One hidden turn or mirror swaps the rows below in pairs. Which row is each named row swapped with?
J289: |  15 | -16 |  -1 |  -7 |   4 |  -3 |   5 |  -3 |   5 |  10 | -17 |  -1 |  -2 |  -2 | -15 |  10 |   6 |  -8 |  -4 |  10 |   9 |   6 |   6 |  13 |  -3 |
J583: |  10 |  -6 |   5 |  -8 |  -5 |   5 |  -9 |  -3 |  21 |  -6 |  -7 |   3 |  -2 |   4 | -12 |  14 |  16 |   1 |  12 |   4 |   1 |  -9 |  15 |   5 |   7 |
J959: |   9 |  -6 |   6 |  -8 |  -1 |   6 | -11 |  -2 |  19 |  -7 |  -8 |   1 |  -5 |   0 | -13 |  13 |  16 |   2 |  11 |   2 |   2 |  -8 |  16 |   7 |  10 |
J822: |  10 | -10 |   7 |   4 |   2 |   0 |   2 |   0 |   7 |  -1 | -24 |  -3 |   1 |  -1 | -12 |  12 |   8 |   4 |  10 |   7 |  -6 |   6 |  -3 |  -8 |   4 |
J642: |   4 |   6 |   2 |  -6 |  -3 |   8 |  -6 |  -2 |   6 |   2 |  -8 | -15 |  -4 | -13 |  -8 |  -6 |   1 |  -5 |   2 |  -5 |   0 |  -8 |   6 |   9 |  11 |
J42: |  13 | -10 |   7 | -11 |  -2 |  -3 | -10 |  -3 |  17 |  -4 |  -4 |   3 |  -2 |   4 | -15 |  18 |  12 |   1 |   3 |   0 |   1 | -12 |  11 |   1 |   7 |
J168: |   0 |   3 |   5 |  -7 |   2 |   3 |  -7 | -10 |  14 |   3 | -10 |  -8 | -13 |   9 |  -1 |  13 |  12 |   3 |  11 | -17 |   6 |  11 |   7 |   7 |   5 |
J953: |  -8 |   3 |  -3 |  -4 |  -6 |   2 |  -1 |  -1 |  15 |   2 | -21 |  -7 |  -1 |   6 |   0 |  13 |  -6 |  -4 |  -7 |  -4 |  -2 |   0 |   0 |  11 |   3 |
J562: |  13 | -11 |   5 |   2 |   3 |  -1 |   5 |   0 |   8 |  -2 | -22 |   2 |   1 |  -1 | -13 |  16 |   7 |   5 |   6 |   9 |  -2 |   7 |  -5 |  -6 |   2 |
J785: |   9 |  -4 |  15 |  -7 |  -7 |   0 |  -4 |   9 |  12 |  -1 |  -7 | -10 |  -1 |   5 |   4 |  10 |   0 |  -1 |  -7 |  -9 |  15 |  -3 |  10 |   0 |   8 |
J68: |   7 |  -9 |   2 |   6 |  -2 |  -2 |   7 |  -7 |  14 |   9 | -17 |  -4 |  -5 |  -9 |  -4 |  20 |  -4 |  -5 |   7 |  -1 |   7 |   5 | -10 |  10 |  -2 |
J454: |  16 | -12 |  14 |  -5 |  -1 |  -4 |  -3 |   8 |   6 |   0 | -12 |  -5 |  -1 |   6 |   0 |  15 |  10 |  -1 |  -8 |  -2 |  15 |   7 |   6 |  10 |   2 |
J245: |  12 | -13 |  10 | -14 |  -1 |  -5 |  -8 |   6 |   4 |  10 | -18 |   2 |  -1 |   6 |   1 |  13 |   6 |  -2 |   1 |  -3 |  12 |  -6 |  -7 |   8 |  13 |
J713: |  -1 |   3 |   6 |  -7 |   3 |   2 |  -5 | -10 |  10 |   2 | -12 |  -8 |  -7 |  10 |  -3 |  10 |   9 |   3 |  10 | -19 |   4 |  13 |  12 |   9 |   2 |
J192: |   9 | -10 |   8 |  -9 |  -4 |  -1 | -10 |  -8 |  18 |  -6 |  -3 |   1 |  -5 |   2 | -11 |  15 |  16 |   0 |   5 |   3 |   0 | -11 |  13 |   1 |   8 |
J649: |   2 |   3 |   2 | -13 |   2 |   0 |  -6 | -10 |   8 |   3 |  -6 |  -4 | -14 |   9 |  -3 |  10 |  11 |   6 |   6 | -14 |   5 |   9 |   8 |  13 |   6 |
J313: |   9 |  -9 |   1 |   5 |  -2 |   2 |   9 |  -4 |  16 |   9 | -14 |  -8 |  -3 |  -8 |  -5 |  20 |  -2 |  -2 |   9 |  -2 |  11 |   5 |  -9 |  12 |   1 |
J742: |   8 |  -8 |  12 |  -7 |   8 |   0 |  -1 |  -4 |   1 |   8 |  -6 | -12 |   7 |   2 |   5 |  -3 |  -1 |   4 |  10 |  -8 |   4 |   0 |  -8 |   3 |   0 |
J832: |   7 |  -5 |   9 |  -7 |   6 |   5 |  -6 |  -5 |   0 |   7 |  -6 | -10 |   7 |   1 |   4 |  -2 |  -2 |   5 |  12 | -10 |   1 |  -2 |  -6 |   0 |   1 |
J528: |   2 |   2 |   4 |  -2 |  -2 |   3 |  -8 |  11 |   2 |  10 | -16 | -16 |   4 |   9 |  -6 |  -7 |   0 |  -4 |   7 |  -3 |   3 |  -3 |   6 |   8 |   5 |
J902: |  14 | -10 |   7 |   3 |   1 |  -1 |  -1 |   2 |   7 |   2 | -24 |   2 |   0 |  -2 | -12 |  13 |   9 |   2 |   6 |   8 |  -6 |   6 |  -4 |  -8 |   0 |
J961: |  11 |   6 |  -7 |  -8 |  -5 |   3 |  -1 |  -9 |   3 |  10 |  -6 |   1 | -17 |   2 |  -4 |   0 |   6 |   3 |  -2 |   0 |   0 |  -3 |  -1 |  10 |   2 |
J693: |   8 |  -1 |   6 |  -3 |  -3 |  -2 |  -9 |  -8 |   0 |  -7 | -25 |  -7 |   8 |  -3 |  -6 |   4 |   9 | -10 |  15 |   0 |   2 |  10 |   4 |   9 |   0 |
J154: |   3 |   3 |   4 |  -6 |  -2 |   7 |  -3 |  -4 |   8 |   0 |  -4 | -16 |  -1 | -14 |  -9 |  -5 |  -1 |  -7 |   0 |  -4 |   0 | -10 |   6 |  10 |   8 |
J714: |   2 |  -5 |  10 |  -2 |  -6 |  -2 | -12 |  -2 |   4 |   0 | -26 |  -7 |  11 |   2 |  -1 |   4 |   6 | -10 |  22 |  -2 |   5 |  -1 |   5 |   4 |   6 |
J718: |   8 |  -1 |  12 |  -7 |  -2 |   1 | -10 |   9 |  -3 |   7 | -15 | -12 |   5 |   6 | -12 |  -6 |   5 |  -3 |  13 |  -5 |   6 |   0 |  11 |  -1 |   3 |
J147: |   2 |   0 |   1 |  -3 |   4 |   3 |  14 |  -2 |  14 |   8 | -22 |   1 | -16 |  -4 | -14 |   8 |   6 |  -5 |  -4 |   2 |   8 |   2 |   3 |   4 |  13 |
J950: |   6 |  -4 |  14 |  -6 |  -6 |   3 |  -6 |   7 |  14 |  -3 |  -4 | -10 |  -2 |   1 |   2 |   8 |  -1 |  -1 |  -6 | -11 |  16 |  -6 |   5 |  -3 |   9 |
J629: |  -5 |   4 |  -6 |  -4 |  -7 |   1 |  -2 |  -1 |  13 |   1 | -20 |  -4 |  -3 |   4 |  -1 |  17 |  -4 |  -5 |  -8 |   1 |  -1 |   2 |  -1 |  10 |   1 |
J823: |   4 |   2 |   3 |   3 | -11 |   3 |  -3 |  -6 |   2 |  10 | -15 |   1 |  -2 |   0 |  -2 |  -1 |   0 |  -3 |  10 |   1 |  -5 | -17 |   1 |  -2 |   0 |
J800: |   6 |  -2 |   0 |  -6 |   3 |   2 |  15 |  -1 |  14 |   4 | -20 |   3 | -14 |  -5 | -11 |   7 |   7 |  -5 |  -3 |   5 |  10 |   2 |   3 |   8 |  14 |
J529: |  -5 |  -8 |  -2 | -12 |   0 |   1 |  -4 | -12 |  14 |  12 | -15 |  -3 |   3 |  -6 |  -9 |   8 |  -7 |  -8 |  15 |   3 |   9 | -11 |   9 |   6 |   7 |
J483: |   9 |  -8 |   0 |  10 |  -2 |   8 |   6 |   0 |  21 |   5 | -16 |  -7 |  -5 | -11 |  -7 |  15 |   0 |   1 |  10 |  -1 |   5 |   1 |  -2 |  12 |   0 |
J781: |   6 |  -5 |   6 |  -5 |  -5 |  -3 |   2 | -14 |   4 |  -2 | -15 |   1 | -11 |  -7 | -15 |   8 |   6 |  -9 |   5 |  -3 |  11 |  10 |  14 |  -9 |   0 |
J267: |   5 |   3 |  -1 |  -1 |  -9 |  -3 |   2 |  -9 |   3 |  13 |  -8 |   2 |  -9 |   1 |  -3 |  -3 |   0 |   0 |   8 |  -2 |  -5 | -14 |  -2 |   2 |   0 |
J409: |   7 |  -8 |   0 |   1 |  -3 |  13 |   3 |   3 |  20 |   0 | -14 |  -9 |  -7 |  -8 | -11 |   6 |   5 |   5 |  16 |   6 |   8 |  -4 |   8 |  14 |   9 |
J870: |   6 |  -1 |   6 |  -5 |  -3 |  -1 |   4 | -13 |   5 |   2 | -14 |  -2 | -14 |  -8 | -15 |  11 |   8 |  -9 |   4 |  -1 |  10 |   8 |  16 |  -9 |   1 |
J554: |   2 |   1 |   1 | -11 |  -2 |   1 |  -7 | -11 |  11 |   6 |  -5 |  -6 | -12 |   8 |  -2 |  11 |  10 |   7 |   7 | -16 |   5 |  10 |   6 |  12 |   6 |
J164: |  10 |  -2 |  11 |  -7 |  -3 |  -4 | -12 |  -1 |  -4 |   5 | -15 |  -7 |  -1 |   4 | -13 |  -1 |  10 |  -9 |  18 |  -3 |   9 |   4 |  15 |  -4 |   2 |
J862: |  10 |   3 |  -2 |  -8 |   0 |   3 |  -7 | -10 |  -2 |  -2 | -15 | -10 |  -3 | -14 | -15 |  -2 |   8 | -10 |   9 |   1 |   2 |   4 |   4 |  13 |   6 |
J782: |  10 |  -4 |   6 |  -8 |  -4 |  -5 |  -2 | -11 |   3 |   1 | -14 |  -2 |  -7 |  -5 | -15 |   8 |   6 | -11 |   9 |  -4 |  10 |  11 |  19 |  -8 |  -1 |
J661: |  10 | -11 |   7 |  -7 |  -3 |   5 | -10 |  -5 |  18 |  -7 |  -7 |   1 |  -2 |   0 | -10 |  17 |  17 |   1 |   9 |   6 |   2 | -10 |  13 |   5 |   7 |
J169: |  13 | -11 |   7 | -11 |  -4 | -10 |  -6 |  -3 |   2 |   7 | -19 |   3 |   0 |   3 |   1 |  20 |   7 |  -8 |  -3 |  -2 |   8 |   3 |  -9 |   9 |   4 |
J740: |   7 | -10 |  -5 |  -7 |   4 |  -3 |   6 | -12 |  11 |  13 | -18 |  -1 |   1 |  -6 | -18 |   9 |   2 | -11 |   3 |  10 |   3 |  -1 |   6 |   8 |   0 |
J700: |  19 | -13 |   9 |  -7 |   3 |  -4 |   3 |   1 |   4 |   5 | -16 |  -2 |   1 |   2 | -10 |  12 |  10 |  -1 |  -9 |   1 |  13 |  11 |   6 |  10 |  -3 |
J376: |   5 |   0 |  15 |  -5 |  -5 |   3 |  -2 |   6 |  14 |  -1 |  -2 | -14 |  -4 |  -1 |   3 |   8 |   1 |  -1 |  -5 |  -8 |  14 |  -8 |   9 |  -1 |   8 |
J727: |  11 |  -7 |  10 |  -5 |   8 |   1 |  -5 |  -7 |   2 |   6 |  -5 |  -9 |  10 |   1 |   4 |   5 |   0 |   4 |   5 |  -9 |   0 |  -2 | -10 |   0 |  -1 |
J650: |   9 |  -5 |  18 |  -4 |  -5 |  -2 |  -3 |   9 |  11 |  -3 |  -7 | -12 |  -2 |   4 |   5 |  11 |   0 |  -2 |  -6 | -10 |  15 |  -3 |   7 |   3 |   5 |
J133: |  -5 |   1 |   1 |  -2 |  -4 |   6 |  -2 |   8 |  11 |  11 | -18 | -16 |   2 |   7 |  -2 |   1 |  -5 |  -3 |  -2 |  -4 |  -1 |  -5 |   1 |  11 |   6 |
J65: |   7 | -11 |   9 |   3 |   5 |   1 |   4 |  -1 |   6 |   1 | -24 |   1 |   2 |   2 | -13 |  14 |   8 |   4 |  12 |   4 |  -4 |   6 |  -4 | -10 |   2 |
J889: |  -1 |  -8 |  -5 | -12 |   1 |  -1 |  -4 | -13 |  16 |  11 | -15 |   0 |   3 |  -6 | -14 |  10 |  -6 | -11 |  10 |   4 |   6 | -10 |   7 |   5 |   6 |
J824: |   1 |   0 |   5 |   4 |  -9 |  -1 |  -4 |  -5 |   5 |   8 | -15 |  -1 |   1 |  -1 |   1 |   1 |  -3 |  -5 |  12 |   1 |  -4 | -18 |  -3 |  -1 |   1 |
J925: |   6 |  -5 |   7 |  -9 |   1 |   5 |   5 |   8 |  10 |   5 | -22 |  -1 |  -9 |   3 |  -2 |   4 |   8 |   2 |  -3 |   2 |  13 |  -7 |  -2 |  13 |  19 |
J799: |   9 |  -4 |  10 |  -5 |  -3 |  -7 |  -3 | -11 |   1 |   2 | -16 |  -1 |  -8 |  -5 | -15 |   9 |   6 | -12 |  11 |  -3 |  10 |   8 |  17 |  -9 |  -1 |
J946: |   0 |   4 |   3 | -10 |   0 |   0 |  -8 | -11 |   7 |   5 |  -7 |  -7 | -14 |  11 |   0 |  11 |  12 |   4 |  10 | -14 |   5 |  11 |   4 |   8 |   7 |
J524: | 13 | -7 |  9 | -8 |  9 |  2 | -2 | -6 |  2 |  9 | -6 | -9 |  6 |  1 |  6 |  1 |  0 |  3 |  6 | -9 |  1 | -3 | -9 |  1 | -1 |

Swapped with J714: J169
Swapped with J870: J376
Swapped with J133: J740
Swapped with J925: J862
Swapped with J42: J713
Swapped with J168: J192
Swapped with J785: J782
Swapped with J289: J528
Swapped with J154: J147
Swapped with J799: J650
Swapped with J409: J961
Swapped with J454: J164
Swapped with J68: J824
Swapped with J693: J245
Swapped with J629: J529
Swapped with J889: J953

